One vector is turned by the same rotation once a step. Each row is the vector after some number of steps, and that number follows the row.
The counts run from 0 to 519.
[102 162 127 131 152 108 145 135 134 136 121  90  91 132 112  97 124 131
 125 153 112  96 168 106 199  88 102 152  97 134 128 101  98 170 140 109
  93 125 154 151 137 175 129 103  55 133 120 145 144 137 106 135  70 115
 178 138 164 152 124 116 177 129 128 118 129 140 119 172 171 132 129 119
 121 169 109 137 157]
509
[109 166 128 152 131 128 106  99 141 142 121 120 142 132 163 100 108 196
 137 168 121 132 161 113 172 114 101 167  88 127 121 105  94 140 129  89
 110 151 114 155 168 157 109 125  81 112 136 114 152 126 146 116  70  83
 167 130 151 143  97 122 170 143 143 119 127 130 118 158 162 119 105  97
  99 174  86 147 106]
449
[107 156 120 146 172 143  97 130 142 135  98 106 118 128 136 105 123 178
 146 150 151 138 183 110 175  84  83 166 115 123  99 146  99 143 137  99
  84 135 131 154 155 162 130 139  93 149 152 128 131 116  97 139  58 109
 160 157 161 154  89 111 169 140 125 105 140 112 139 152 149 115 130  82
 124 152  87 152 135]
396
[109 165 135 134 126 132 140 126 141 155 109 116 115 120 140  94  99 168
 153 143 159 109 137 132 151  90  80 168 104 100 108  94  94 168 133  86
 105 148 136 183 153 152 136 125  63 126 104 120 160 103 126 120  97 121
 191 125 141 141 111 121 179 122 161 106 130 109 138 167 124 113 110 104
  86 143  85 133 149]
282
[103 186 118 122 138 119 127 113 155 157 107 110 110 123 147 107 104 179
 160 171 141 140 160 115 171 106  82 162  87  90 110  98 113 150 136  77
  91 142 132 184 151 153 133 124 106 130 138 105 160 110 125 124  74 117
 174 134 151 134 106 108 167 131 164 118 142  95 123 163 123 109 126 105
 104 141  72 124 148]
361
[107 169 118 136 149 117 134 119 130 141 108 129  95 133 130 113 113 155
 156 143 152  99 157  96 188 134 110 168 126 117 134 102  96 167 127  91
  79 120 131 165 148 153 151 116  66 125 128 131 169 130 122 120  57 103
 202 126 160 173 133 116 182 149 143 130 140 131 113 157 123 138 119 119
 100 150 101 139 148]
227
[ 93 163 108 123 158  95 113 124 137 143 107 104 100 128 142 115 118 152
 176 133 138 126 186 100 163  75 103 146 100 120  93 103 117 179 143 102
  72 144 114 166 163 153 170 121  86 125 132 120 140 131  92 124  55 128
 163 139 163 176 117 106 165 131 130 102 139 129 113 160 129 107 138 117
 110 147 113 127 151]
352
[105 172 115 140 132 134 141 124 115 136 118 102 115 122 131 107 116 177
 140 154 137 119 144 118 153 112  88 185 120 109  99  95  84 165 108  94
 103 146 129 175 140 151 117 158  70 138 124 114 172 135 141 131  67  97
 170 143 168 163  87 133 189 140 145 109 142 114 149 149 114 110 115 104
  94 149  99 152 133]
236
[125 170 143 147 173 119 127 143 123 126  97  94 107 124 121 133 109 164
 131 156 158 112 181  98 170  86  87 155  86 125 115 114 101 156 136 105
  91 138 144 156 146 161 155 117  90 148 155 115 128 142 124 118  86 116
 174 138 181 141 111 117 163 140 139 109 157 121 113 163 149 102 119  91
 127 142  74 148 157]
437
[113 177 115 141 159 110 115 121 111 126 123  96 129 129 122 116 133 168
 127 168 129 104 162  92 187 103 120 178  85 121 140 119  84 147 144 109
  94 131 136 164 150 178 132 114  83 147 145 133 151 175 124 128  57  92
 170 126 164 167  96 118 174 153 124 112 131 126 124 156 143 153 125 107
 125 125  99 144 123]
184
[124 150 124 142 136 112 135 119 122 131 115 104 110 131 144 124 114 168
 153 144 116 119 185 106 162  86 106 162  97 130  99  91  97 174 127  92
  92 162 130 152 154 141 156 139  65 109 138 137 129 143 126 132  65 128
 151 148 187 160 116 120 177 133 140  93 149 136 115 159 141 100 111 106
  98 170  99 163 134]
479
[ 92 155 132 135 143 140  77 132 151 139 118 121 145 132 162  79 111 167
 113 153 138 132 170 127 158  82  87 153 103 134  82 129  90 130 146  99
  99 140 120 171 162 177 121 125  83 128 114 118 162 134  99 119  75  94
 157 142 158 162  84 107 166 119 120  95 119 113 145 162 165 122 126 108
 119 165 104 146 116]
372
[108 149 144 129 151 134 115 139 140 140 105 110 115 109 115  81 106 152
 130 161 110  99 164 114 173  78 102 166  81 122 116  99  89 159 132 118
 115 121 153 156 145 165 131  92  79 144  99 116 176 157 147 118 107  81
 185 137 167 133 114  98 164 147 146 103 142 140 116 170 110 145 106 120
 112 143  94 125 148]
255
[110 176 126 137 152 126 131 136 120 137 101 115  98 126 113 104 117 159
 135 153 157 106 147  98 184 125  96 175 127 125 136 110  89 154 116  96
  93 116 138 151 137 166 129 119  73 148 140 122 170 130 126 125  69  77
 208 132 157 155 125 121 176 145 144 138 133 130 137 159 118 135 120 102
 117 150  79 142 146]
229
[106 178 112 119 145 116 150 129 128 132 118 119  89 146 142 119 109 170
 143 150 156 106 142  99 164 130 104 160  97 119 120  88 104 168 117  95
  99 135 115 164 158 170 143 132  97 117 131 101 169 141 137  89  59 107
 186 137 161 167 115 125 184 140 136 123 133 114 121 167 156 120 125 125
 132 159 103 140 136]
148
[102 171 135 134 152 104 106 138 130 146 117  73 110 125 139 105 126 147
 165 142 101 121 190  99 167  70 106 163  76 123 103 110 112 156 119 112
  93 154 148 143 158 160 147 132  69 129 145 121 142 118 111 146  61 100
 162 148 165 149  87 121 149 135 131 114 126 141 109 170 136 108 134 110
 101 149 111 124 132]
34
[ 85 163 125 131 139 156 103 109 169 147 125 115 103 128 136  86 117 184
 146 139 116 121 160 119 172 107  94 163  82 106 113 115 109 117 132 104
  87 132 118 188 162 173 132 117  79 118 109 111 191 124 130 115  84  98
 183 144 139 166 106 107 155 142 144 103 140  99 105 166 137 151 121 121
  98 134 124 113 137]
338
[127 168 124 131 149 105 153 138 116 153 121 113 104 131 126 123 102 153
 144 173 113 108 167 119 166 101  95 157  97 122 104 106  93 181 133  89
 100 138 129 145 139 149 129 135  57 124 132 143 130 153 123 120  63 117
 179 123 174 146 100 118 200 131 134 122 125 139 141 166 163 109 127 111
 122 164 100 150 144]
193
[102 163 143 118 131 142 117 132 150 147 116 123 101 118 140 105 101 151
 137 150 119 105 178 104 171 121 103 150 104 135 110  83  96 144 115  89
  97 126 135 160 157 152 141 115  52 106 109 121 193 128 145 110  92  88
 195 134 170 140 138 104 159 131 149 113 137 130  94 171 121 128 104 132
  75 165  97 137 136]
251
[113 174 130 140 164 148 106 143 149 135 105  93 114 123 143 103 122 185
 140 159 115 141 186 110 160  78  92 169  70 119 106 119  96 137 126 101
 107 151 155 146 154 181 125 143  83 150 144 115 136 117 130 140  80  99
 169 158 161 116  90 113 150 135 134 107 135 123 114 169 135 116 116  88
 127 140  87 131 130]
80
[ 97 163 129 122 141 123  97 133 160 147 130 130 121 133 162 108 112 156
 136 147 119 112 190 117 167  92 107 145  84 127 100 114 106 141 150  94
  79 138 103 176 162 163 156 109  58  91 116 124 160 144  97 114  68 124
 166 122 161 166 106  99 159 116 130 103 115 119 110 168 168 131 128 134
 105 158 121 132 135]
376
[111 154 133 140 159 134 135 126 134 146  97 123  78 138 131 118 101 181
 162 142 145 118 168 112 164 107  87 162 101 126 103 114 116 180 120  98
  91 135 114 152 166 145 151 125  85 127 134 108 142 122 126  97  74 117
 172 145 175 162 130 122 184 144 134 119 142 125 117 170 156 108 115 105
 114 179 107 145 157]
433
[102 170 107 129 150 118 100 147 136 150 108  99 128 125 144  95 121 157
 158 153 126 131 168 119 165  74 103 179 109  97 101 119  91 165 123 101
 109 145 142 149 147 169 119 144  74 145 136 132 145 108 102 156  57 106
 183 154 142 145  79 115 173 127 128 117 108 131 145 163 116 122 139 107
 123 144  85 125 124]
318
[ 94 183 132 129 144 139 121 103 135 156 122 103  83 135 122  82 121 163
 165 137 128 136 174 124 169 103  90 172 101 135 102 121 103 144 123 103
  75 149 135 179 156 153 144 129  72 136 145 126 155 120 101 138  75  97
 145 147 148 170  98 132 167 138 123  96 142 108 143 149 135 118 124  97
  85 147 126 150 153]
29
[107 164 120 125 154 129 139 146 127 114  99 103  91 141 124 119 112 168
 115 146 166 106 143  95 167 114  89 160 103 125 114 101  99 162 118 111
  96 125 123 158 146 183 128 143  94 136 134 110 167 128 133  96  70 100
 197 147 169 166 110 125 184 135 139 130 135 113 133 169 158 124 121 108
 147 155  88 142 138]
150
[122 167 128 138 135 111 105 121 131 137 114 104 141 135 168 112 121 169
 145 171 121 119 177 110 176  89 111 189  74 113 124 117  90 147 144  90
 116 169 146 148 151 153 131 112  93 121 158 129 128 125 133 138  68 110
 167 145 165 126  88 103 170 134 130 116 122 119 124 162 134 129 106  98
 119 147  79 147 115]
446
[108 178 134 128 151 128 108 130 128 146 128 116 112 144 134  98 129 159
 127 164 102 113 196 122 187  94 105 173  76 138 112 135  93 128 148 107
  92 146 131 169 145 164 145 107  69 119 147 130 150 168 110 130  74 106
 154 143 174 148  92 107 171 144 101 103 119 117 133 164 158 151 123 118
 127 143 132 152 137]
422
[106 154 116 149 154 125 118 106 139 132  96 106  90 129 143 105 110 195
 157 138 146 137 165 103 160  94  83 165  82 122 111 128 106 153 135 114
  70 143 115 156 167 162 154 130 100 126 146 123 128 119 125 114  67 120
 167 143 155 179  96 120 179 151 139 103 154 108 136 163 140 136 115  76
 106 143 116 132 127]
393
[108 191 116 127 155 123 124 133 131 130 114 111 101 141 125  83 127 173
 121 160 126 131 167 112 177  95 101 178  75 130 121 106  94 145 127 107
 100 139 138 161 138 202 126 121 109 137 139 112 147 156 128 120  86  98
 172 145 160 147  87 121 172 141 118 113 133 118 151 168 143 135 130 112
 160 133 106 131 139]
104
[ 94 162 125 124 141 126 101 154 150 132 105 104 139 114 145  94  98 157
 118 153 134 135 175 119 154  70  79 141 112 122  81  91  93 149 122  95
  90 127 128 159 139 176 123 136  72 135 102 119 171 126 109 132  82 102
 169 138 161 146  95 117 157 110 160  97 131 133 137 162 146  81 133 124
 114 154  81 129 132]
325
[115 161 109 139 161 133  89 133 142 117 119 134 146 124 154 125 122 169
 111 151 122 121 205 102 187  93 122 162  94 129 116 120  86 134 150  95
  89 134 131 162 149 189 144 114  66 124 132 140 141 170 114 136  65 114
 171 141 161 162 105 102 171 143 125  97 132 133 115 150 153 147 111 117
 141 142 100 144 127]
136
[128 173 145 130 150 135  91 154 138 122 108 120 141 137 149 114 109 174
 105 163 157 102 174 116 164  82  96 169  73 119 115 108  89 136 144 103
 105 145 124 182 155 183 142 113  89 124 121 102 164 149 129  99  92 105
 173 130 169 144  94 112 166 134 142 113 128 119 131 174 165 121 115 121
 141 135  85 136 138]
413
[ 90 163 137 120 154 136  94 153 164 135 101 119  97 139 132  90 113 155
 114 147 118 117 185 103 186 105  91 144 101 144 106 115 105 129 126 102
  79 110 121 154 151 179 136 103  85 124 130 105 181 133 115 111  81  92
 182 147 164 151 120  93 157 126 125 128 127 126 114 172 159 131 134 130
 133 157 109 127 140]
380
[105 177 112 118 146 121 115 125 159 129 119 126 115 140 149 111 117 162
 131 156 123 115 186 111 204 102 115 167  82 107 132  98 110 146 153  90
  88 130 123 189 141 172 148  91  87 115 120 115 163 146 114 132  81 127
 176 138 157 157 127 104 177 140 145 116 133 109 112 166 148 133 129 133
 142 130  96 123 152]
98
[111 170 129 134 126 115  99 103 155 138 110 127 136 135 156  81 109 166
 139 146 133 128 177 127 183  78 107 183  79 119 123 103  93 145 153  96
  93 156 134 191 159 168 156  87  94 120 118 126 158 123 117 137  95 110
 164 140 157 159 111 104 159 137 138  96 137 108 137 160 116 139 117 110
 103 128  93 130 133]
51
[121 145 124 142 151 138 123 120 150 140 122 136 120 126 155 121  94 178
 145 160 128 104 169 100 162 114 104 145  86 125 107  92  99 161 139  82
 114 127 114 152 174 157 143 115  68 107 109 117 156 152 147  88  82 104
 175 118 171 142 127 105 177 143 146 104 139 136  88 169 155 123 101 120
 105 175  88 140 138]
171
[104 164 121 131 150 135 125 126 142 151 104 142  78 117 112  95 102 171
 166 135 153 126 170 114 169 100  91 161 107 123 109 102 103 167 131  95
  76 123 122 171 155 159 161 110  76 136 111 130 156 134 116 113  87 108
 180 132 151 166 128 114 181 147 144  96 149 125 128 163 110 125 126 116
 112 147 112 130 170]
306
[ 99 185 113 125 152  93 129 125 117 153 123  98 114 119 119 105 116 130
 170 160 114 117 177 106 178  82 114 160 109 113 107 100 102 177 131  88
  95 133 145 158 139 147 137 123  62 137 127 135 151 148 101 149  53 105
 167 126 155 156 104 109 173 136 137 109 124 148 123 153 120 105 145 123
 105 147  95 140 152]
272
[104 160 127 139 131 158 111 112 158 129 110 130 113 141 147  92 116 179
 101 148 136 127 175 126 181 117  83 166 100 134 118 122  89 114 135 101
  73 140 123 190 151 171 135 107  80 112 126 121 173 137 129 126  86 109
 172 145 163 175 106 114 172 134 129 108 140  93 142 159 159 143 106 105
 112 147 119 150 124]
418
[110 167 119 137 169 116  98 129 135 143 112 101 127 124 140 117 118 165
 154 161 126 134 195 111 173  79  99 162  93 109  99 136 101 147 149  89
  86 149 139 160 151 156 142 135  75 140 160 132 119 138  94 147  58 128
 151 144 167 145  93 107 168 132 129 110 137 120 123 156 147 110 130  91
 124 147  84 141 138]
398
[112 154 127 149 166 145  99 147 118 118 109 116 129 111 120 109 123 172
 138 131 143 106 167 107 164  80 113 180 105 121 118 116  80 154 124 125
  99 129 134 173 158 175 144 128  55 148 106 131 156 161 124 119  71  90
 177 138 154 176  94 125 172 162 135  92 143 138 127 154 112 143 120 117
 117 124 109 131 140]
262
[ 95 180 132 135 146 145  75 129 149 139 122 128 138 134 149  82 130 182
 140 145 137 130 176 109 180 102 120 186  97 134 119 118  88 125 132 101
 109 141 130 174 156 185 126 119  78 133 133 114 167 130 106 128  78  76
 173 140 137 146  89 120 165 147 128 112 112 122 131 150 137 134 129 120
 121 141 102 141 123]
55
[ 99 169 124 122 144 106 118 145 127 131  98  87 112 120 131  96 111 146
 143 146 148 120 141  98 162  88  91 159 119 122 102  81  96 177 107 107
 100 121 139 148 148 169 128 136  84 147 112 117 180 113 121 125  74  81
 198 140 161 155 106 119 169 120 153 127 127 140 137 167 118  92 133 116
 115 156  78 131 128]
277
